cols: T G E A F W
[ 91 117  91  98 113  91] = <188>
[105 104  93 170  70 134] = <179>
[161 144 100 161 103 149] = <154>
[141 122 110  92 118  73] = <80>
[ 80 124 177 135 161 157] = <174>
dup <188>:  => [91]
key -> tag
[74] -> z430
[158] -> z367
[156] -> z795
[176] -> z374
[177] -> z684
[73] -> z936
[157] -> z278
join <174> 6:  => z278
asked: [ 91 117  91  98 113  91] => <188>
asked: [105 104  93 170  70 134] => <179>
asked: [ 80 124 177 135 161 157] => <174>

cols: P Q N X
[118 139 132 114] -> <174>
[113 120  86 116] -> <13>
[148 117 141 151] -> <71>
[163 114 162 166] -> <188>
[ 94 176 157  77] -> <214>
down: [117 114 176] => Q
down: [ 86 141 162 157] => N

cols: M L Y U
[ 85 153 102 167]  <13>
[114 136 119 142]  <80>
[156 111 145 102]  <179>
[ 99 144 111 154]  <158>
[157 112 145 102]  <188>
[128 128 128 128]  <174>
[156 111 145 114]  <71>
[101 101 101 101]  <154>
[ 84 152 102 167]  <159>
[128 129 128 128]  <214>
dup <154>:  => [101]
down: [114 156  99 157 128 156 101  84] => M

cols: D H C Z K R
[116 147 107 106 132 135] : <154>
[149 121 118 109 103 123] : <80>
[119 145 103 128 147 114] : <158>
[170 113 170 122 107 138] : <67>
[118 118 118 118 101 127] : <149>
[116 125 107 106 132 135] : <214>
dup <149>:  => [118]
dup <67>:  => [170]
tags:
[147] -> z482
[101] -> z196
join <158> 5:  => z482

cols: vul sosus fiv mamom Sizu pitu fuz tir teb
[175 121 100 175 105 151 110 137 165] = <214>
[124 153 153 115 167 124 147 142 121] = <149>
[128 109 107 149  92 146  96 121 148] = <158>
[117 169 162 138 116 126 106 145 136] = <71>
[138 129 116 133 142 101 156 148 123] = <13>
[110 157 162 116 158 127 113 132 126] = <67>
[142 124 114 127 159 130 149 141 138] = <80>
dup <214>:  => [175]
down: [124 128 117 138 110] => vul

cols: V S J B
[113 136 170 170]  <80>
[ 82 117 117 117]  <71>
[172 122 114 114]  <13>
dup <80>:  => [170]
asked: [ 82 117 117 117] => <71>
down: [113  82] => V
dup <71>:  => [117]
asked: [172 122 114 114] => <13>

cols: goso meri Gilap zar zikon kizu Vof
[124 127 122 121 125 126 117] -> <13>
[118 129 129 128 128 123 117] -> <159>
[129 158 128 158 119 131 158] -> <158>
[128 128 119 132 129 124 120] -> <188>
[119 131 118 124 123 123 120] -> <179>
[138  86 137 143 140 117 145] -> <67>
[ 97 107 133 122 124 138 172] -> <174>
[119 135 114 130 128 123 118] -> <214>
[119 131 118 125 131 127 117] -> <71>
[161 106 133 124 143 147 105] -> <154>
[147 163 116 174 120 147 135] -> <149>
dup <158>:  => [158]
dup <149>:  => [147]
asked: [147 163 116 174 120 147 135] => <149>
down: [125 128 119] => zikon
key -> tag
[86] -> z649
[128] -> z715
[127] -> z273
[126] -> z988
join <13> 2:  => z273
down: [158 128 131  86 107 135 131 106] => meri

cols: laka kur Luv Sube vev lesur rizaf govun
[ 69 140 125 127 126 127 127 128] : <13>
[ 69 152 100 144  73  94  87 185] : <80>
[ 69 121 121 122 125 129 126 127] : <158>
[ 69 127 130 124 125 126 126 128] : <154>
[ 69 125 136 114 116 120 139 128] : <71>
down: [ 87 126 126 139] => rizaf
Table of tags by key:
[114] -> z931
[126] -> z498
[127] -> z570
[122] -> z918
[124] -> z565
join <158> 4:  => z918
dup <13>:  => [127]

cols: novu Ras savi puzuf
[169 127 157 141] -> <174>
[169 127 127 141] -> <149>
[169 127 157 149] -> <159>
tags:
[127] -> z93
[126] -> z643
[141] -> z720
[142] -> z979
[149] -> z466
[140] -> z368
[150] -> z429
join <174> 4:  => z720
asked: [169 127 157 149] => <159>
dup <149>:  => [127]
asked: [169 127 157 141] => <174>
asked: [169 127 127 141] => <149>
down: [127 157] => savi

cols: baf Zeg sek Lada Nife
[125 129 125 127 124] : <154>
[135 131 119 126 132] : <174>
[ 84 119 155 139 115] : <71>
[106 125 111 101 142] : <158>
[142 127 124 120 136] : <188>
[132 126 115 126 126] : <149>
[ 88 125 105 134 146] : <214>
[164 142 160 127 104] : <67>
[122 130 129 133 135] : <13>
[122 149  83 146 136] : <80>
[133 121 114 118 139] : <159>
[117 127 115 130 131] : <179>
dup <149>:  => [126]
down: [131 119 125 127 126 125 142 130 149 121 127] => Zeg
key -> tag
[115] -> z882
[122] -> z770
[127] -> z599
[114] -> z611
[128] -> z825
[121] -> z147
join <179> 2:  => z599
down: [155 111 124 115 105 160 129  83 114 115] => sek

cols: sakez Pasi mub Padun ralir
[144 103 153 119 144] -> <154>
[115 149 115 129 112] -> <188>
[105  80  80  99  80] -> <214>
[122 156 125 128 127] -> <67>
[ 93 111 120 164  95] -> <71>
[105  89 136 116 107] -> <159>
[101 120 165 106  98] -> <174>
dup <214>:  => [80]
down: [164 116 106] => Padun
key -> tag
[125] -> z578
[165] -> z148
[166] -> z894
[164] -> z962
[115] -> z934
[136] -> z509
[106] -> z204
join <174> 3:  => z148
asked: [105  80  80  99  80] => <214>
asked: [ 93 111 120 164  95] => <71>

cols: Nibaf roro kiteb mus bona dotav
[148 135 113 113 131 110] = <214>
[129 182 117 151 113 137] = <154>
[125 132 127 113 127 126] = <149>
[138 141 131 170 129 106] = <71>
[142 115 132 121 134 113] = <179>
[142 115 132 121 127 113] = <80>
[106 145 121 140 120 130] = <67>
[106 145 121 140 125 130] = <174>
down: [113 117] => kiteb
key -> tag
[171] -> z821
[112] -> z880
[137] -> z18
[170] -> z219
[113] -> z324
[138] -> z142
[169] -> z844
join <71> 4:  => z219
dup <214>:  => [113]
down: [131 132 132 121 121] => kiteb

cols: fudeb lirak Biz Bude
[148 137  99  74] = <179>
[162 129 160 173] = <80>
[138 153  97 114] = <71>
[168  90  93  90] = <188>
[ 83 123  97  94] = <13>
[ 85 155 167 145] = <214>
[140 128 165 182] = <154>
[ 87 157 165 109] = <174>
[153 153 116 153] = <67>
[148 137  90  74] = <158>
[151 168 141  84] = <159>
[ 87 157 127  84] = <149>
dup <188>:  => [90]
asked: [138 153  97 114] => <71>
down: [165 165 116  90] => Biz
dup <67>:  => [153]
down: [148 162] => fudeb
down: [153  74  84  84] => Bude

cols: todit tibog gokug rumot
[127 121 123 163] : <13>
[128 132 130 120] : <174>
[132 124 132 132] : <158>
[122 131 130 121] : <214>
[145 130 128 139] : <149>
Table of tags by key:
[131] -> z9
[130] -> z885
[121] -> z830
[124] -> z69
[122] -> z685
[132] -> z879
[125] -> z272
join <158> 2:  => z69
down: [163 120 132] => rumot
asked: [127 121 123 163] => <13>
dup <158>:  => [132]

cols: fidof beg maz telim fimug
[170 105 135 164 147] = <188>
[170 105  89 131 147] = <158>
[151 169  98  93 131] = <174>
[135 159 155  84 105] = <154>
tags:
[169] -> z317
[171] -> z747
[135] -> z948
[170] -> z895
join <158> 1:  => z895
down: [105 105 169] => beg
asked: [135 159 155  84 105] => <154>
down: [105 169 159] => beg
asked: [170 105  89 131 147] => <158>

